Each path is a new rotation, seen through one point. The rows after it are directions, each followed by how far the rotation turns it, in deg/step (0 if it stays put).
Each turn is a multiple of 5 degrees from 10 to 175, or 0.
Path 1:
[-30 -17  36 -21  -3  -9  25 -47 -12  -7 -17  20 -26 -19  -3   7 -14   0
   8   0  11 -15  14 -22 -20  27  17  15  25 -41   1  11  -7 -18   7]
[-12 -27  12   1  24   5  11 -29   1 -21 -22  10   8 -15   9 -15 -42 -31
   6  16   7 -11   7  -4 -20  44  11   4  25 -16  34 -14  -7 -35  -1]
[-33 -15  24 -25   3  -9  32 -34 -34  -5 -21   5 -18 -24   7  12 -27 -26
  16  13 -10 -12  12  -4 -14  29   6  34  17 -17   1  -3  23  -7 -17]
[-32 -17  25  -8  29  -3  12 -45   3 -18 -24  17 -19 -16  -2   2 -34  -3
   6   3  16  -4   3 -24 -15  26  17  -1  25 -23  30  17  -9 -22  21]
[-12 -25  13 -16   1  -4  22 -37 -11  -1 -17   8   3 -16   4 -21 -24 -31
  10  15 -13 -13  19  -1 -15  46   9  27  24 -34   5 -23   2 -31  -7]
[-40 -13  21 -12  12  -3  18 -39 -27 -24 -25  12 -16 -27   5  15 -46 -16
  12   5  16  -2   5  -3  -8  17  10  13  17 -11  26   9  26 -14 -14]
[-22 -29  26 -21  18 -12  29 -46  -2  -7 -20   3 -17  -9   1  -7 -13  -7
   9   4 -11 -17  14 -23 -20  39  20  20  25 -34   2   4 -21 -14  22]
[-17 -13  17  -8  12   3  11 -23 -15  -3 -15  24   4 -31   6  -9 -45 -26
   8  16  14 -11   2  -1 -15  34   2  14  25 -26  24  -8  13 -41 -20]
[-44 -27  27 -20   5 -13  33 -49 -20 -24 -25  -2 -15  -5  10  11 -21 -20
  13  11  -2  -6  20 -12 -12  18  18  20  14 -12   7  -4  10   0  -2]
[-12 -14  25 -16  29   5   8 -27  -9   0 -21  22 -11 -25  -5  -5 -42  -2
   6  -1  -6 -11   3 -12 -22  45  16  10  27 -29  24  14 -11 -35  16]
[-33 -31  14 -13 -10 -11  31 -47  -8 -11 -12   7  -5 -14  17  -8 -20 -32
   6  25  11 -13  13  -4  -9  25   5  19  29 -32   2 -19   9 -32 -18]
[-28 -24  26  -7  27   1  12 -30 -29 -15 -35   9 -11 -19  -1  11 -47 -20
  17   2   0  -7  10  -9 -17  33  22  14   7  -9  32  13   8   9   4]
[-27  -8  22 -33  11  -9  26 -41   1  -3  -6   6 -23 -19   2 -13 -17   0
   4   9  -8 -14  18 -23 -21  35   7  14  29 -31  -2   4  -6 -40   7]
[-18 -39  19   8   8  -1  20 -35 -20 -13 -25  17   9 -18   7  -4 -34 -36
  13  15  23  -3   3   1  -4  30  14  13  25 -20  36 -10   5 -16 -13]
[-36 -10  19 -30  19  -4  18 -43 -29 -14 -22   0 -27 -11   6   4 -35 -14
  16  15 -19 -19  23  -4 -29  34  12  19   8 -15  -5   1  11  -2  -1]
[-25 -21  35  -6  10   3  22 -34   1  -2 -17  19  -4 -31  -6   0 -27   1
  -3  -6  19  -4  -1 -19  -5  34  10  13  35 -33  27   7  -8 -32   3]
[-19 -27   3  -7  13 -14  17 -39 -17 -14 -18  -4  -1  -3  20  -6 -26 -47
  15  26  -7  -7  16  -1 -17  37  17  16  21 -17  10 -15   5 -16  -2]
[-33  -8  37 -22  10   3  20 -30 -28  -6 -33  18 -24 -33 -10   8 -43   1
   9  -3   9 -13   4  -9 -21  26   9  17  11 -22  13  15   9  -1 -11]
[-34 -24  17 -15  17  -9  23 -44  14 -22 -11  -3  -6  -7  12 -11 -19 -12
   0  12  -1  -6  13 -22 -12  37  16  13  29 -30  16  -3 -14 -41  14]
[  0  14  -1  -8  -8   3   1   2  -4   7   4   6  -9 -12   0  -1  -3   7
  -3   2   1  -3  -1   1  -1  -3  -8   1   3  -5  -9   3   9  -9 -11]
145
[  6  -3  -3  -7  -2 -10   2 -10  -2   0  -8  -8   6  -1   5  -3 -14   7
  -2  -3  -2   1   0  -7   6   2   3  -4   0 -17   5   0   7   4  -3]
0
[  6  -2  -8   5  -6   4  -7  -4  -4   0  -1  10   5   5   4  -9  -2  -4
   6   8  12  -4   8   8  -7   0   1  -6  -3  -6  -3 -11  -4   3  -8]
120
Path 2:
[ 14 -13 -12  17  -7  18  20  13  43  34 -27 -27   9 -19 -13  24   7 -19
  14 -19  -1  -8  49 -10   2  -2  18 -29  28  -2 -16 -23  -4  12 -27]
[ 24  -7 -11  38 -26  13   7  -6  24  40  17 -17  -6 -28 -14  14  39 -22
   7   9  15   8  43 -24  -5  -2  20 -32  -3   3   9 -22   9  16 -26]
[ 17 -12 -26  17 -18  14   6  -8  48  37  -9  -9 -11 -23 -11 -12  20 -19
  11 -17 -22  14  51  -5  11  -1  10 -34  29   0  -2 -12  -7 -22 -14]
[ 18 -21 -10  28 -18  25 -13   2  35  43  -3 -37 -17 -18  -1  21  -4 -21
  12  -3   9  34  26 -25  20   2  34 -19  20   6  -4  -4  -2  12 -17]
[  6   2 -15  15 -20   5 -15  -4  52  29 -10 -32  -2 -12 -38  20  17 -22
  13 -11  -8   3  38   2  -2  -7  46 -13   1 -14   2 -24   5   6 -27]
[ 33  -8 -12  28 -27  18  22  11  42  36 -16  -5  -9 -30 -29  26  15 -13
  -4 -16  14  14  21 -13  -3   5  25 -35  18  -2 -12  -4 -16  21 -11]
[  9  -8 -14  34 -10  24   2   1  27  25   3 -27  11 -12 -12  23  15 -21
   2   1  -8  -6  54 -24  10   4  17 -35  21 -11 -22 -22 -11   9 -39]
[ 24 -11 -16  21 -34  12  15  10  31  47  -3 -20 -12 -39  -5   3  22 -21
  20 -12   5   4  46 -23 -11 -24  22 -24  10   8  10 -24  12  -2 -11]
[ 20 -18 -23  33 -11   8  -7 -24  34  41   5 -17 -12 -19 -11   0  17 -21
   8  -4  -1  30  42  -2  16  20  23 -38  18  -1   5  -7  -9  -4 -29]
[ 12   1 -12  21 -31  34  -5  10  49  31  -3 -31  -5 -28 -15  17   4 -13
  15  -8 -13  29  31 -15  15 -18  39 -15   9   0 -22  -2  -8  -8 -16]
[  4 -19 -14  24 -14   4  -3   3  50  35 -28 -37   1 -10 -22  27   7 -26
   4 -12  10   4  33  -3 -11   8  33 -19  20 -15  10 -18   4  27 -22]
[ 30  11 -13  29 -20  18  15  -2  28  36   4  -6   0 -27 -34  30  32 -15
   3  -5  -2   6  36 -10   5  -4  27 -37  -5   0 -18 -13  -6  13 -29]
[ 18 -24 -11  28 -31  26   7   8  37  27  -3 -18   3 -20   1   1  10 -22
  -3 -12  -7   5  51 -25  -5  12   9 -29  40 -11 -10 -11 -15   2 -17]
[ 19 -12 -21  26  -5  15   9  -4  29  49  -2 -33 -11 -17   2  15  14 -21
  28  -4  11  13  47 -18  21 -11  25 -29   7  18   2 -22  12   8 -28]
[ 20 -10 -23  29 -38  12 -20 -11  42  33   8 -20 -14 -21 -24  -2  23 -21
   7  -3  -8  27  35  -5  -5   4  37 -21   4 -17  15  -7  -4  -6 -13]
[ 21  -8 -15  15  -9  23   7   3  54  39 -25 -21  -6 -18 -20  26  -2 -14
  13 -24  -6  24  29  -2  26  -1  30 -27  27   4 -18   1 -13   9 -21]
[  8  -9  -1  37 -22  25  -6   7  35  28   2 -37   2 -18 -17  33   9 -23
   4   1   7   1  35 -23  -5  -2  36 -20   3 -15  -7 -21   1  24 -30]
[ 24  -5 -22  14 -19   8  26   4  43  38 -16  -3   0 -26 -32  16  33 -12
  13 -24  -6 -10  48  -3 -11  -5  17 -32  14  -1  -3 -28   2   4 -21]
[ 29 -19 -14  44 -25  28   9  -4  24  39  13 -13  -6 -26   4  14  16 -19
  -4   1   7  22  46 -28  15  11  12 -33  21   3 -13  -7 -13   7 -21]
[ -6   3  -7  -8  14  -4   3  -6   3  -1  -7  -1   5   8  -5   0   2   1
   6  -4 -11  -7   8  11   7   0  -2  -4   3   1  -3  -7   1  -9  -9]
170
[  4  -4  -2   2   0   0  10  -1  -9   3   8   5   2  -3  12 -11   9   0
   1   3   2  -5  13  -8   0  -1 -13  -7   2   6   3  -4   3  -5  -1]
65
[  2  -3   0  10   4  -1   1   8   7  -8  -2   0   1   1   7  11  -5   6
   5   0   4  -1  -2   2  -1   3  -9  -5 -11  -7  10   6   1 -17   0]
0
Path 3:
[  8  53 -28  -6  12  -8  29  -6  -5  12  29  12   1 -15  19  -3 -16  24
  28 -26 -30  -9  33   5  30  22   0  23  -5 -17  20  15  38 -25  12]
[  9  46 -18  -2  18  -4  34  -6   4  21  22  13  12 -23   4   3  -6  24
  24 -22 -22  -4  35  13  13  23  18  47  -4  -8  15  31  34 -26  13]
[ 10  37 -12   6   7  -2  30 -18   8  28  15  14  12 -17  10 -17  -8  19
  18 -28 -26 -11  59   9  10  19  20  30  -4  -9   9  20  34 -20  14]
[  7  42 -12   4  -7   4  27 -22 -16  17  31  10   2 -13  18 -13 -16  20
  22 -32 -26  -8  46   4  13  26  17  34   4  -5   1  20  27 -32  22]
[  7  35 -27   6   6  13  21 -17 -15  18  11  18  10 -15  10 -15 -23  19
  20 -20 -33  -4  37   3  17  36  20  45  11  -4  11  29  30 -37   8]
[  0  35 -44   2  11   6  24 -12  -7  20  14  15  10 -14  11 -13 -29  16
  23 -27 -36  -8  42   1  21  31   4  22   3 -16  21  18  38 -25   9]
[  5  51 -28  -2  11  -6  29  -5 -11  14  30  13   5 -21  12  -2 -15  24
  30 -26 -30  -7  33   8  29  22   1  26  -4 -16  18  21  34 -27   8]
[ 12  45 -18   3  22  -6  34 -13   9  22  16  11  12 -26  -2  -7  -3  26
  21 -17 -20  -8  39  18  14  19  15  43  -2 -12  22  28  37 -25   4]
[  7  39 -16   8  10  -8  33 -21  10  29  22  11  11 -11  14 -17  -6  20
  17 -30 -27 -13  57   8   8  13  16  22  -5 -10  13  18  34 -26  20]
[  9  45 -14   2  -4  -1  25 -21 -12  20  32  16   3 -11  12 -10 -20  19
  23 -28 -29  -1  41   4  11  23  20  39   5  -5   4  18  23 -31  23]
[  5  33 -31   3   6  13  21 -18 -12  23   9  16  16 -18   5 -13 -25  16
  17 -23 -30  -5  45   4  11  35  20  42  13  -2  15  27  31 -35   1]
[  4  41 -43   2   7   6  23  -8  -9  16  18  16   9 -13  11 -12 -26  13
  23 -27 -37 -10  41   0  26  28   2  17   1 -14  20  19  40 -26  10]
[ 11  54 -27  -7  13  -3  31  -5  -6  12  28  11   5 -20   8   6 -17  21
  29 -20 -28  -5  25  10  30  21   6  31   5 -16  18  25  31 -33   8]
[  9  42 -18   3  22  -2  33  -9   7  21  12  15  10 -26  -1  -3  -6  21
  24 -17 -22 -12  42  19  13  19  15  34   2 -13  22  27  40 -24   6]
[ 10  43 -17   6   1  -6  28 -20   2  21  29  14   9 -10  15 -14  -6  21
  22 -34 -23  -9  58   8  11  16  12  25  -5 -12  10  20  30 -21  26]
[  4  42 -10  -1   0   7  27 -19 -10  24  28  10   5 -13   9 -11 -19  22
  21 -28 -30   0  43   6  11  27  19  48   8  -2   5  26  22 -35  20]
[  5  36 -32  11   8  11  24 -18  -9  24   6  16   9 -16   3 -15 -22  15
  17 -22 -32  -2  43   0  13  34  18  35  15  -7  16  24  30 -31   9]
[  4  40 -41   0   1   5  24 -12 -10  14  21  15   1 -15  19  -9 -29  15
  21 -29 -36 -10  34  -2  26  27   2  19   4 -15  17  16  31 -32  14]
[  8  51 -29  -6  14   0  30  -4  -4   8  25  13   8 -22   9   4 -14  25
  27 -20 -32  -2  29  14  28  21  10  40   0 -12  17  25  31 -27   6]
[  0  -6  -3 -11   6  -1   5  -4  -8  10  -5  -4   3   7  -6  13   2  -9
   8  -8  -1  11   2  -1   0   0   0   0  -8  -3  -8   1  -5   5  -6]
0
[ -2   1  -6   2  -4  -6   0  -3   1   1   5  -3  -3   8  10  -6  -2  -5
   0  -8  -3  -5   9  -6   3  -6  -7 -18  -6  -6   0 -10   4   4   8]
125
